One vector is turned by the same rotation once a step. Each row is the vector after some number of steps, and that number follows the row.
The counts run from 0 to 585.
[-11  -5  21  11 -27   4  14   9  18  -9   7 -10   7 -24   8 -11 -18   1
  40   6  -8 -19   5  -4 -26  34  17  12 -13 -12 -13  18  10 -14 -37 -15
   3  22 -26 -17  16  21 -17  41   7 -42  -6 -10 -20  -7  -3   7  21  35
  16 -17 -20 -14  35  27 -20   5 -13  28  29   3  -8  12 -21  17   5 -24
   3   1  10  -6]	520
[ -1  -4  -1  -5 -44 -15   7   5  17  -2  -9 -17   2 -38  -9 -30 -19 -14
  10 -11 -11 -20  11  -3  -7  45  14   1 -25 -16   3   7   5 -28 -12 -19
 -12  18 -48 -20  12  19 -13  22   9  -8   0 -22  -9  -1  -3  12  39  31
  16 -18  -9 -19  35  10 -10 -11 -19  40  25   1  12 -11 -11  28   4 -12
 -29   0   8  15]	31
[  8 -12  18  20 -31   3  16   7  32  12  -5  -6 -12 -30  14 -22  -4 -11
  34 -13  -2 -15  -3  14 -31  29  22 -12  12 -13 -11  10  -2 -23 -20 -30
   1  12 -35 -27   0  11  -9  27  10 -36 -10   2 -10  -2 -16   1  30  33
  23 -15 -17   2  36  22 -39   4 -12  18  24   8  -3  -6  -5  14  26 -25
  -8  -2   3   2]	188
[  0 -13  14  16 -20  12  18   0  11  -4  -4 -14  -2 -30   0  -7  -1 -11
  37  -8 -12 -32  15  -8 -31  23  12  -5  -9  -8 -25   2  12 -24 -21 -14
   6  21 -17 -26   9  13 -15  34  12 -38  -7  10 -22 -12  -7   0  31  32
  11 -13 -22 -14  33  29 -23  12 -12  28  30  18   1   9 -19  17   5 -19
   2  -8  -1   2]	518
[ 10  -7  22  14 -44  -2   5   2  28  11  -4  -3  -4 -33   4 -26   0  -1
  31   1  -7  -8   1  14 -18  32  24  -4  -8 -14   1   5   6 -23 -25 -31
  -6  17 -40 -31 -11   2 -17  27   1 -23   1   5 -14  -1 -14   6  27  41
  16 -20 -18  -3  44  28 -35  -3 -13  25  23  14   9  -1  -1  10  12 -22
 -16  -1   2  -2]	23
[ 11 -10  25  16 -17  -9  14 -12  23   3  -3 -12 -12 -36  -8 -23   5 -10
  32 -14  11 -27  -4  15 -16  26  19  -3   8  -5 -15  10   2 -36 -18 -32
  -5   4 -20 -10  -8   2  -3  33  24 -29  -9   7 -16 -23  -8  20  24  43
  24  -7   7 -16  26  21 -21  -7 -16  25  17  25  -3   2  -7  16  24 -17
 -13 -25   2  21]	96
[ -6  -2  13   0 -35 -21   8   4  16   4  -7 -22  -4 -27 -12 -33 -25 -17
  17 -13 -10 -22   3   1 -12  41   8   1 -13  -9   0   9   5 -22 -18 -25
  -5   9 -49 -14  16  15  -2  15  14 -12  -3 -26  -2   0   4  -2  28  39
  24 -20  -1 -21  25   2 -16 -18 -15  34  21  -5   1  -8  -7  20  16  -6
 -32   5  -1  15]	472
[ -1  -7  20  14 -17  -8  11  -1  19  -3   5 -16 -10 -25 -14 -30 -23 -22
  27 -27   0 -41  -8   0 -31  24  23  -4  19 -19 -21  11   9 -41  -4 -26
   0   6 -19 -11   3  21   5  22  10 -15  -3 -17 -10 -10   0   2  34  25
  22 -19   7 -25  20   8 -28   0  -4  26  23   8  -8   7  -7  15  21 -18
 -18  -7  13  21]	181
[ -5 -13  27   2 -23  -3   6  -8  11  -2  -5 -27  -4 -36 -11 -15   1   0
  29 -14  -1 -29  15  -5 -20  29  10  -7 -18  -6  -4   4  14 -38 -13 -29
 -14  12 -26 -20  -1   8 -14  27   8 -19  16  15 -28 -11   3   1  29  38
  14 -15   3 -28  35  12 -15  -3 -16  36  10  16  17 -16 -14  30   5   5
 -25  -7 -12  15]	36
[ -4 -15   8  10 -47  -8   2   8  27  -8  -3  -3   3 -31  -6 -41 -13 -13
  23  14   3  -1   9   9   1  29  23   1 -13 -21  -6  15   2 -40 -28 -19
  -9  16 -29  -5  -5   7  -3  27   6 -22   3 -15 -13  -2  -2  29  31  31
  29 -15  -6 -14  32  29 -19 -11 -10  22  31   7  -2   1 -19   6   8 -22
 -23 -12  22   9]	486
[  7 -15  14  13 -21   3   5 -17   1  -5  -7 -22 -11 -35 -17 -16 -10  -3
  34 -24   5 -34   1  -5 -16  30  29   8  -3  -7 -22   9  15 -41 -12 -27
   2  16 -19 -18  -7  10 -20  32   8 -23   0  14 -34 -25 -11  10  28  38
  -3  -5  -6 -24  33  17 -12   5 -17  38  13  11  22  -4 -13  31   1 -15
   2 -17  -9  13]	148
[ -3   1  17  15 -24 -11  -3  -9  31   7  -6 -18   3 -30  -2 -48 -30 -17
  27 -19  -1 -28 -19  -1 -34  38  17  -9   0  -7   0  23   0 -37 -11 -14
  -6  16 -32 -17   5   4  -2  31   6 -20  -1 -15   3 -16  -7   3  20  23
   4 -23  -7  -9  34  22 -12  -7 -20  34  22  12 -11  -1 -12  27  22 -25
 -17   8   0   7]	273
[  5 -21   7   3 -29   1   3 -12  10   0  -6 -20 -13 -37 -22 -25  -8  -9
  22 -23  -1 -24   9   2 -15  22  25  -3  -7 -10 -10   0   6 -48  -8 -36
 -17  11 -31 -17  -5  14  -9  25   9 -16   4  14 -28 -20   1   7  31  31
  17 -10   1 -30  37  15 -12 -14 -18  33   2   5  15 -11  -9  28   1 -11
 -13  -9  -8  20]	312
[  1   1  15  11 -26  -8   4 -18   6  -5  -6 -13  -4 -29 -11 -15  -9  -4
  42  -6   1 -25  -6  -4 -17  34  12  13 -17   1  -9  16   1  -9 -28 -16
   4  14 -29  -3   7   5 -18  46  20 -33 -15   1 -17 -32   1  24  10  42
   8 -11  -7 -12  34  24  -6  -9 -22  37  30  15   3   7 -17  17  -6 -15
  -1 -24   1   7]	336
[ -6   1  21  12 -26 -11  10  -2  -2 -20 -10 -19  -1 -22  -7 -17 -26  -7
  33 -11   9 -43  11  -8 -11  38  19  13   0 -10 -20  11  13 -23 -30 -14
   7  16 -13  -2  10  17 -12  26  22 -18  -2 -16 -28 -10  -9  23  36  40
   3  -9   1 -24  24  12  -9   3  -6  31  46   0   9   1 -27  16   6 -12
 -22 -21   7  25]	66
[ -3 -13  30   3 -37  -9  -6  -2  20 -12  -1 -17   0 -31  -8 -35  -9   5
  25   0  -3 -27   6  -3 -22  33  20  -6 -14 -16 -11  13  14 -46 -16 -28
 -11  11 -19 -14   5   6  -5  23 -13 -19  29   2 -28  -4   4  -2  31  35
   9 -21   5 -27  33  31 -23 -10  -8  20  16   9   7   3 -23  16   6  -4
 -23  10   0   5]	127
[ 10   3  44  19 -26 -24   0  -8  12   6   3  -8 -10 -19 -12 -27 -10  -2
  44 -10   5 -24  -7  16 -25  30  28   5   8   1 -11  12   8 -26 -31 -36
   3   8 -33  -7  -7   3  -6  20  13 -24   6  -7 -18 -13   2   8  11  43
  20 -24   8  -8  23  18 -30 -15 -15  26  24   8  -6  16  -2   7  20  -5
 -21  -7   6  12]	370
[-11 -10   7   1 -33  -5  -5   0  -3 -14   5 -25   2 -33 -11 -34 -32  -5
  24 -15  -3 -25  11  -9 -21  38  26  19 -15  -5  -9  14  10 -34 -21 -18
  -6  16 -37 -13  10  18 -13  24  10 -11  -6 -21 -24 -10   1  10  34  27
   9 -14   0 -22  23   5  -2  -9 -16  48  25 -14   8  -3 -24  28   3 -22
  -8   3   1  11]	143
[ -7 -15   5   4 -45  -1   5   6  22  -4 -10 -18   3 -31   6 -28 -20   2
  20  -7   3  -6  10   2  -8  49  16   5 -13 -16  13   9   5 -27 -27 -20
 -18  20 -42 -20  12   9 -12  26   7 -17  -1  -7 -20  -5 -13  13  26  36
  11 -11  -4 -18  40  16  -1   7 -11  28  24  -9  24 -21 -21  24   6 -22
 -21   1  -1  12]	580
[  3  -7  20  15 -10 -12  18  -5   9   3  -8 -12  -8 -23  -6 -14 -13 -10
  41 -19  10 -30   5   3 -18  28  17  11  11  -6 -18   6   4 -27 -23 -27
   5  10 -29  -6   9   9 -10  25  40 -33 -22  -7 -14 -20  -5  20  29  39
  24 -11  -7 -14  16   7 -15  -5 -14  36  35   5  -3   6 -13  17  19 -20
  -7 -22   5  23]	447
[ -2  -1  19   8 -16 -16   9  -5  11   7  -3 -20  -1 -29  -6 -31 -14 -25
  22 -24  -5 -39  -2  -6 -37  38   7 -13   5  -3 -13   6   8 -34  -9 -11
   9  16 -31 -19   4   3  -5  12  20  -8  -1 -23  -3  -6  -3   1  39  28
  11 -27 -11 -10  21  13 -24   2 -19  39  33   0  -2   4  -6  21  27  -6
 -33  -1  -2  18]	548
[ -4 -10  27   3 -31 -18  14   5  26   3  -9 -19  -8 -23   3 -31 -25  -3
  23 -13  17 -27  -2  11 -24  46  20   4  22 -22  -4  11  -1 -22 -19 -32
 -17   7 -39 -10   5  17  -2  22   4 -16  -3 -11 -12   0 -11   2  26  37
  19 -18  12 -19  38   5 -18   3   2  16  23 -10   8 -16 -16  23  17 -19
 -35  -5   0  19]	12
[  7  -8  19  16 -33 -10   9   2  10   3  -7  -2  -5 -32 -19 -27   8 -13
  24  -7   0 -14   8  13   3  27  19  -5 -15  -8 -17   6  10 -29 -22 -30
  -2  16 -28 -14  -7   5 -10  21  20 -22  -2  -2 -14  -2   0  26  39  44
  26 -14   0 -16  30  20 -27 -13 -12  22  23  23   9   5  -9   5   7  -5
 -29 -24   6  25]	208
[ -3 -14   5   6 -31  -6   7  -5  26  -5 -12 -14  10 -34   4 -34  -9  -3
  25   4  11  -5  11   5  -9  49  11  -2 -16  -4  15  11   5 -32 -26  -8
 -15  22 -36 -16   3  -2 -13  23  12 -19   4  -2 -13  -7 -19  24  29  39
  14  -7  -7 -16  34  25   0   2 -11  27  30   4  19 -23 -22  22  11 -17
 -20 -14  -3  13]	579
[  1 -10  23  11 -28 -20  10   9  19  -4 -10 -21 -11 -28  -7 -24 -20 -14
  23 -21   9 -30   8   3 -22  42  17  -3  22 -17  -9   2   9 -35 -15 -30
  -5  10 -26 -16   0   6  -4  15   9  -8   7  -4 -17   1 -11   6  41  39
  15 -13  11 -23  28   3 -23   7  -5  20  27  -5   8 -12 -11  21  25 -13
 -35 -10  -2  27]	13
[ -2 -13  13   9 -35  -5  14   5  32   2 -11 -11   8 -35   7 -14   2  -5
  24   8   0  -7  22   6  -7  39  -1  -9 -22  -7   7   6   7 -27 -24 -15
  -5  20 -35 -21   8  -1 -18  30  13 -26   3   3 -11  -7 -10  12  27  43
  23 -15 -18 -10  33  27 -12   1  -9  25  26  18  17 -12 -27  23  11 -16
 -25  -7  -2   8]	302
[ -1  -3  32   7 -40 -12  -3   1  23   3  -1 -15  -5 -24  -9 -37 -11  -6
  23  -9  -5 -23  -8  10 -20  37  20  -5   3 -15  -7  11  14 -28 -18 -34
  -8   8 -30 -24  -2   8  -6  17  -8 -16  22  -8 -19   5  -1 -12  29  38
  13 -29   2 -20  36  17 -35 -11  -6  21  15   4  -3   3  -4  13  15  -7
 -32  11   0   5]	292
[ -5  -7   5  12 -32  -3   1  -9  14 -18 -14 -16  11 -34  -7 -44 -26 -10
  23   2   0 -26  -1 -12 -15  45  23  -4 -15 -16  -4  18   8 -33 -12  -3
  -8  20 -19 -14   4   8 -12  34  -6 -11   0  -5 -14  -6 -13  17  35  26
  -5  -4  -9 -18  42  32 -12   8 -10  28  32   8  16  -2 -22  17   4 -25
 -16   0  -1   5]	325
[ -3 -15  10   7 -33 -10   8  -6  15 -12  -7 -10   2 -41 -20 -40 -17 -15
  20  -6   7 -22   5   3  -4  30  23 -12 -16 -15 -11  12   8 -50  -6 -20
 -13  12 -19  -7   0   4  -2  23   5  -5  10  -4 -18  -7  -3  23  39  32
  16  -7   7 -28  30  18  -5  -7 -13  31  22  16  18  -9 -22  22   4 -18
 -30 -19   5  25]	399
[  0   0  35  10 -10 -17   2 -17  19   4  -4 -20  -9 -19   0 -30 -22  -2
  41 -17  11 -32 -18   4 -37  40  11  -2  11  -3  -3  15   8 -34 -17 -26
  -7   7 -29 -13  -4   0  -8  25   0 -22   8   3 -14 -16  -4  -2  20  39
   4 -21  11 -18  32  15 -18   1 -14  21  23   4   5  -7 -14  23  22  -5
 -22   1 -12   8]	366
[  1 -10  25  14 -21  -1   2 -19   1 -11  -4 -19  -8 -28 -12 -27  -9   7
  43  -5   8 -34  -7   0 -20  24  30   9  -6  -2 -15  15  11 -35 -21 -24
  -8  11 -17 -13  -1  -1 -16  38   3 -28   4  19 -33 -28  -6  14  18  42
  -2  -3   3 -18  41  27 -10   5 -18  26  17  10  16  -5 -22  22  -2 -18
   3 -17 -11   8]	149
[-11   4   9   9 -26  -8  13 -13  18 -11 -11 -15   4 -31   0 -22 -28  -7
  31   2   8 -31  -5 -20 -20  47   3  -3 -14 -10   0  17   5 -17 -20  -5
   1  25 -21  -4  19  13 -16  41  11 -24  -6  -6  -8 -14  -9  17  24  36
  -6 -10  -8 -19  39  21  -4  10 -19  32  36  12   7  -7 -33  22   7 -13
 -13  -6   4   9]	250
[ -8 -10  16  12 -27 -12   3   2   3 -23  -7 -21   3 -27 -17 -31 -21  -5
  34   2  11 -16  17  -3  -6  39  26  13 -10  -9 -12  12   9 -39 -26 -18
  -5  15 -16   2   3  13 -11  25  17 -13   6 -12 -24 -10  -7  28  37  40
   9  -9   5 -22  21  18  -7   0 -12  27  33   0   9   2 -33  12   2 -19
 -22 -18   5  21]	231
